Here are some points, each followed by its number:
[ 1.2  1.1 -1.0 -0.8 -0.4 -1.3  0.8 -2.4 -1.1 -2.4  1.5  1.4 -0.3  1.3  0.1 -2.6] 0
[-1.3  2.2 -1.2  2.0  1.7 -0.8 -2.0 -2.8  1.2  1.9 -0.8  2.2  1.9 -0.1  0.3  0.0] 1
[ 0.1  0.5 -0.6 -1.3  0.7  0.3  0.9 -0.1 -0.1  0.4 -0.2  0.1 -0.4  0.1  0.2  0.6] 2
[-2.3  1.4 -0.7  1.9 -0.8  0.6 -0.8 -4.2  4.5 -1.0 -3.3  1.4  2.0  2.9 -0.9  2.7] 3
[ 0.1  1.1 -1.3 -1.5  2.4  0.0  0.3  0.5 -0.1  2.7 -0.6  0.5  0.3 -1.5  0.8  1.5] 4
[-0.3  1.1 -1.0 -1.2  2.5  0.4  0.2  1.0 -0.5  3.0 -0.3  0.4  0.1 -1.9  0.9  1.3] 5
[ 1.9 -1.3 -0.2  2.4 -1.2 -0.6 -2.4  0.2  1.1 -0.3 -0.6 -0.1  1.9  0.4  1.0  0.3] 6
[ 2.5 -1.9  0.2  1.7 -1.5 -0.9 -1.7  1.3 -0.3 -0.8  0.6 -0.8  1.2  0.1  1.1 -1.0] 7
[-1.0 -0.2  0.4  0.7  0.4  0.5 -0.8  1.2  0.7  1.6 -0.5 -0.3  0.5 -0.8  0.0  1.2] 8
[-0.5  0.4 -1.4 -1.9 -0.1  1.2  1.9 -2.0  3.1 -1.3 -3.1  0.2 -0.1  2.0  0.0  3.7] 9
[ 0.2 -0.3  0.6 -0.3 -0.5  0.0  0.4  0.3 -0.4 -0.8  0.6 -0.5 -0.6  0.0 -0.3 -0.8] 10
[-0.9 -0.3  0.7  0.1 -0.2  0.5  0.1  0.8  0.3  0.3 -0.4 -0.4 -0.2 -0.2 -0.6  0.7] 11
[-1.9 -0.8  0.7 -0.3 -0.8  1.8  0.9  0.4  2.8 -0.2 -3.0 -1.0 -0.1  1.1 -1.0  4.0] 12
[-0.8  0.3  0.1 -0.1 -0.5  0.4  0.6 -0.9  0.8 -0.8 -0.7  0.0 -0.3  0.9 -0.5  0.3] 13
[ 0.4  0.1 -0.6  2.4  0.5 -0.7 -2.5 -0.6  1.5  1.5 -1.2  0.9  2.3 -0.2  1.1  0.8] 14
[ 1.7  0.4 -1.6 -2.0  0.8 -0.5  1.4 -0.3 -0.6 -0.3  0.1  0.3 -0.5  0.0  0.9  0.1] 15
[ 0.7 -1.7  1.1  1.4 -1.4  0.0 -1.2  1.4 -0.3 -0.6  0.5 -1.0  0.1 -0.2 -0.1 -0.7] 16
[-1.5  0.7  0.2  0.6  1.1  0.3 -0.7  0.1  0.6  1.7 -0.5  0.3  0.5 -0.7  0.0  1.0] 17
[-0.8  0.1  0.3 -0.4  0.0  0.4  0.7  0.1  0.0 -0.1 -0.3 -0.2 -0.5 -0.1 -0.4  0.3] 18
[-0.9  0.1  0.7 -0.2 -0.2  0.4  0.4  0.5 -0.1  0.0  0.1 -0.4 -0.5 -0.1 -0.5  0.0] 19
[-0.5  0.6 -0.2 -0.9  1.1  0.3  0.5  0.5  0.0  1.2 -0.3  0.1 -0.2 -0.7  0.2  0.9] 20
[ 0.8 -0.4 -0.1 -1.8  0.2  0.2  1.4  1.0 -0.9 -0.4  0.6 -0.6 -1.2 -0.4  0.1 -0.2] 21
[-0.3 -0.7  0.6  0.7  0.1  0.5 -1.0  1.7  0.3  1.5 -0.5 -0.5  0.5 -0.7  0.3  1.3] 22
[ 0.4 -0.5  0.0 -1.0  0.3  0.1  0.5  1.5 -0.8  0.7  0.5 -0.7 -0.5 -0.9  0.2  0.1] 23
[-1.2  1.1 -0.2 -1.8  1.2  0.6  1.6 -0.3 -0.6  0.4  0.3  0.3 -1.3 -0.5 -0.6  0.2] 24
[-0.8  1.3 -0.2  0.5  0.7 -0.6 -0.4 -1.3 -0.6  0.3  1.0  0.9  0.3 -0.4 -0.4 -1.5] 25
[ 1.4 -1.2 -0.3 -3.7 -0.8  0.8  3.6  1.3 -0.8 -2.2  0.2 -1.5 -2.5  0.9  0.0  0.8] 26
[-0.5  0.5 -1.4 -1.9  0.2  1.1  2.1 -2.1  2.9 -1.1 -2.9  0.5  0.0  2.3 -0.1  3.6] 27
[ 1.2  0.0 -0.5 -0.2  0.1 -0.7 -0.2 -0.1 -0.7 -0.4  0.6  0.4  0.3 -0.2  0.6 -1.1] 28
[ 1.6 -0.8 -0.4  0.6 -0.8 -0.4 -0.5 -0.2  0.4 -0.9 -0.2  0.0  0.6  0.8  0.8 -0.1] 29
[ 0.7 -0.5  0.0 -0.3  0.3 -0.2 -0.1  1.3 -1.0  0.4  0.8 -0.3 -0.1 -0.9  0.4 -0.2] 30
[ 0.0 -0.2  0.2 -0.8  0.0  0.2  0.8  0.6 -0.7 -0.1  0.6 -0.4 -0.8 -0.2 -0.1 -0.1] 31
[-0.4  0.5 -0.4  3.5  0.4 -1.0 -3.4 -1.2  1.4  1.5 -1.0  1.2  2.7 -0.1  0.6  0.2] 32
[-0.6  3.1 -1.7  0.7  2.3 -1.4 -1.2 -3.1 -0.3  1.8  0.7  2.6  1.1 -0.8  0.5 -1.7] 33
[ 0.9 -0.2  0.0 -1.4  0.0 -0.2  1.3 -0.1 -1.2 -1.0  1.1 -0.3 -1.1  0.2  0.1 -1.1] 34
[-1.0  0.7 -0.1  0.7  0.8  0.0 -0.5 -0.5  0.2  1.0  0.0  0.5  0.4 -0.4 -0.3  0.2] 35
[ 2.0 -1.2 -0.1 -0.8 -0.9 -0.2  0.6  0.7 -0.5 -1.5  0.4 -0.7 -0.2  0.7  0.5 -0.3] 36
[-0.3 -0.5  1.2  0.5 -0.1 -0.3 -0.8  1.6 -1.6  0.7  1.5 -0.4 -0.2 -1.2 -0.3 -1.6] 37
[ 0.2 -1.4  0.6  0.9 -0.9  0.3 -0.8  1.2  0.5  0.2 -0.6 -0.7  0.5 -0.1  0.1  0.7] 38
[ 0.3  0.3 -1.2 -1.8  0.5  0.1  1.3 -0.5  0.1 -0.4 -0.2  0.2 -0.6  0.3  0.2  0.5] 39
[-1.2 -0.2  0.9  1.1 -0.4  0.6 -0.7  0.2  0.7  0.3 -0.6 -0.3  0.3  0.1 -0.6  0.6] 40
[-1.0  0.2 -0.2  1.9 -0.6  0.2 -1.1 -1.4  2.2 -0.1 -1.7  0.4  1.5  1.1 -0.3  1.3] 41
[-1.9 -1.8  3.2  1.5 -1.5  1.2 -1.0  3.1 -0.2  0.4  0.4 -2.1 -0.6 -1.1 -1.5  0.0] 42
[-0.3  0.1  0.5 -0.1  0.2  0.0 -0.1  0.2 -0.7  0.3  0.8  0.1 -0.2 -0.5 -0.3 -0.8] 43
[-0.3 -0.6  0.5 -0.5 -0.4  0.6  0.8  0.7  0.4 -0.4 -0.4 -0.7 -0.5  0.5 -0.1  1.1] 44
Which three points above are nearest to each new point, looking only along the 5 directions in which the numbered points spread most? Their numbers follow each, nearest first.
[-0.2 -1.5  1.9  0.4 -0.9  0.2 -0.2  2.6 -1.5  0.1  1.1 -1.4 -0.8 -1.0 -0.6 -1.1] 37 16 42
[-0.3  0.6 -0.7 -1.0  1.2  0.5  0.8  0.3  0.3  1.2 -0.6  0.1 -0.1 -0.6  0.2  1.3] 20 2 4
[ 0.1 -0.5  0.3 -0.6 -0.1  0.2  0.4  0.9 -0.6 -0.1  0.2 -0.6 -0.6 -0.2 -0.2 -0.1] 31 10 19
[ 1.5  0.0 -1.0  1.2  0.0 -0.8 -1.4 -0.6  0.4  0.1 -0.3  0.7  1.5  0.0  1.2  0.0] 29 6 28
[ 2.6 -1.0 -0.7 -1.2 -0.5 -0.4  1.0  1.1 -1.0 -1.1  0.5 -0.7 -0.6  0.1  1.0 -0.2] 36 21 34
[ 0.4 -0.5  0.3  0.0 -0.5 -0.1  0.0  0.6 -0.3 -0.3  0.4 -0.5  0.0  0.0  0.0 -0.2] 10 31 43
[ 1.7 -0.9 -0.3  0.9 -0.7 -0.6 -1.4  0.5  0.1 -0.1  0.0 -0.1  1.1  0.1  1.1 -0.3] 29 7 6
[-1.8  1.2 -0.8  1.5 -0.8  0.5 -0.6 -3.7  4.0 -0.8 -3.1  1.1  1.6  2.6 -0.7  2.5] 3 41 27
[ 0.3 -1.0  0.5  1.1 -1.2  0.1 -0.9  0.6  0.4 -0.3 -0.5 -0.5  0.5  0.3  0.1  0.4] 38 40 16
[-1.6 -0.4  1.5  1.5 -0.8  0.6 -1.0  0.3  0.7  0.2 -0.3 -0.4  0.4 -0.1 -1.0  0.2] 40 11 38
[ 0.7 -0.2 -0.9 -0.8 -0.7  0.5  0.9 -0.9  1.8 -1.2 -1.6  0.1  0.1  1.7  0.2  1.9] 13 44 39
[-1.2 -2.6  3.5  1.6 -1.9  1.1 -1.1  4.0 -1.0  0.1  0.9 -2.6 -0.8 -1.3 -1.5 -0.5] 42 16 37
[ 0.5 -0.7  0.2 -0.8 -0.5  0.4  0.6  0.9  0.3 -0.3 -0.3 -0.7 -0.4  0.2  0.2  0.9] 44 31 18
[ 1.9 -1.3  0.0  1.2 -1.5 -0.6 -1.2  0.9 -0.3 -0.9  0.4 -0.5  0.6  0.5  0.9 -0.8] 7 29 16
[-0.4  0.5 -0.2  0.1  0.8 -0.2 -0.3  0.0  0.1  0.9 -0.1  0.3  0.2 -0.5  0.1  0.1] 35 20 43
[ 1.2 -1.6  0.4  1.1 -1.5  0.3 -0.9  1.2  0.5 -0.6 -0.6 -0.8  0.7  0.7  0.5  0.4] 38 16 29
[-1.8  4.1 -2.0 -2.1  2.6 -0.7  2.1 -4.8 -0.3 -0.2  0.7  2.7 -0.9  0.6 -0.7 -1.6] 33 25 0
[-0.9  0.5 -0.2  0.1 -0.3  0.2  0.3 -1.3  0.8 -0.6 -0.4  0.4 -0.2  0.8 -0.6  0.1] 13 18 19
[-1.5  0.1  1.1  1.0 -0.2  0.4 -0.6  0.1  0.6  0.4 -0.5  0.0  0.2  0.0 -0.9  0.3] 40 11 19
[ 0.9  0.3 -0.4 -0.2 -0.1 -0.6  0.1 -0.6 -0.7 -0.5  0.6  0.5  0.0  0.2  0.2 -1.1] 28 10 43
[-1.2  1.5  0.0  0.3  0.7 -0.4 -0.1 -1.6 -0.3  0.1  0.8  1.1 -0.1 -0.2 -0.7 -1.7] 25 35 43
[-1.0  1.1  0.1  1.1  0.6 -0.5 -0.8 -1.3 -0.3  0.5  0.6  1.0  0.3 -0.5 -0.3 -1.3] 25 35 43
[-0.8  0.0  0.1  1.6 -0.7  0.3 -1.1 -1.3  1.9 -0.5 -1.2  0.2  1.1  1.2 -0.2  0.9] 41 40 13
[ 0.9  0.3 -0.5  0.1  0.3 -0.5 -0.4  0.0 -0.3  0.1  0.3  0.3  0.5 -0.1  0.6 -0.4] 28 43 30
[-1.5  4.0 -2.3 -2.2  2.4 -0.8  2.2 -4.6 -0.3 -0.3  0.5  2.8 -1.0  0.8 -0.6 -1.4] 33 0 24
[ 4.1 -2.2 -1.1 -0.6 -1.7 -0.7  0.5  1.0 -0.3 -2.3  0.1 -0.8  0.1  1.2  1.6 -0.2] 36 29 7
[-0.3  0.0  0.0  0.5  0.5 -0.4 -0.7  0.3 -0.7  0.6  0.7  0.4  0.1 -0.8  0.0 -0.8] 43 30 35
[ 0.9  0.2 -0.4  0.3  0.0 -0.6 -0.4 -0.4 -0.4 -0.1  0.5  0.4  0.2  0.1  0.4 -0.9] 28 43 29
[ 0.2 -0.6  0.2 -1.0 -0.2  0.5  0.7  0.8  0.1 -0.2 -0.4 -0.8 -0.6  0.0  0.0  0.8] 44 31 18
[-2.5  2.9  0.3  0.3  2.1 -0.9 -0.1 -1.9 -1.9  1.3  2.2  1.8 -0.6 -1.5 -1.2 -3.1] 25 33 43
[ 3.8 -2.2 -0.7 -0.5 -2.1 -0.6  0.5  0.5 -0.5 -2.9  0.4 -0.8  0.0  1.5  1.2 -0.5] 36 29 7
[ 1.8 -0.5 -0.4 -1.1 -0.3 -0.6  1.1  0.0 -1.6 -1.6  1.3 -0.2 -0.8  0.2  0.4 -1.6] 34 36 28
[ 0.5 -1.2  0.4  1.0 -1.2  0.1 -0.6  0.6  0.9 -0.8 -0.7 -0.7  0.5  0.5  0.0  0.8] 38 29 40
[ 2.7 -1.6 -0.7 -1.2 -0.3 -0.1  0.7  1.7 -0.7 -0.4  0.0 -0.9 -0.3 -0.1  1.2  0.8] 36 21 23
[ 1.4  0.3 -1.5  1.7 -0.1 -0.8 -1.7 -1.1  1.7  0.6 -1.4  1.0  2.2  0.8  1.4  1.1] 14 6 41
[-0.1  0.1  0.7  1.0 -0.3 -0.4 -0.8  0.2 -0.9 -0.1  1.0  0.1  0.0 -0.4 -0.3 -1.5] 43 37 10
[-0.3  1.1 -0.4  0.4  0.5 -0.8 -0.4 -1.5 -0.3  0.2  0.6  0.9  0.4 -0.3  0.0 -1.2] 25 35 28
[ 3.8 -1.8 -1.0 -0.9 -1.6 -0.5  0.7  0.9 -0.4 -2.4  0.2 -0.9 -0.1  1.2  1.3 -0.1] 36 29 7
[ 1.0 -1.8  0.8  0.5 -0.9  0.2 -0.4  2.2 -0.8 -0.1  0.7 -1.3 -0.3 -0.5  0.2 -0.2] 16 30 38
[ 2.6 -0.2 -1.2 -0.6  0.9 -0.9 -0.1  1.6 -1.4  1.2  0.7  0.0  0.3 -1.1  1.7 -0.2] 30 28 23
[-1.1  1.2  0.3  0.7  0.9 -0.4 -0.6 -0.5 -0.9  1.1  1.0  0.7 -0.1 -1.0 -0.4 -1.3] 25 43 35
[ 0.8 -0.6  0.3  0.0 -0.9 -0.3  0.2  0.2 -0.8 -1.2  0.8 -0.2 -0.3  0.3 -0.1 -1.3] 10 28 36
[ 2.3 -0.2 -0.6  0.4 -0.1 -1.4 -0.8  0.1 -1.8 -0.2  1.6  0.5  0.4 -0.5  1.1 -2.3] 28 30 43
[-0.2  0.4 -0.7  1.4 -0.7  0.1 -0.9 -2.2  2.3 -0.9 -1.7  0.9  1.4  1.8  0.1  1.2] 41 13 29
[ 1.4 -0.4 -0.4  0.1 -0.4 -0.5  0.2  0.0 -0.7 -0.9  0.6  0.0  0.0  0.3  0.5 -0.9] 28 36 10
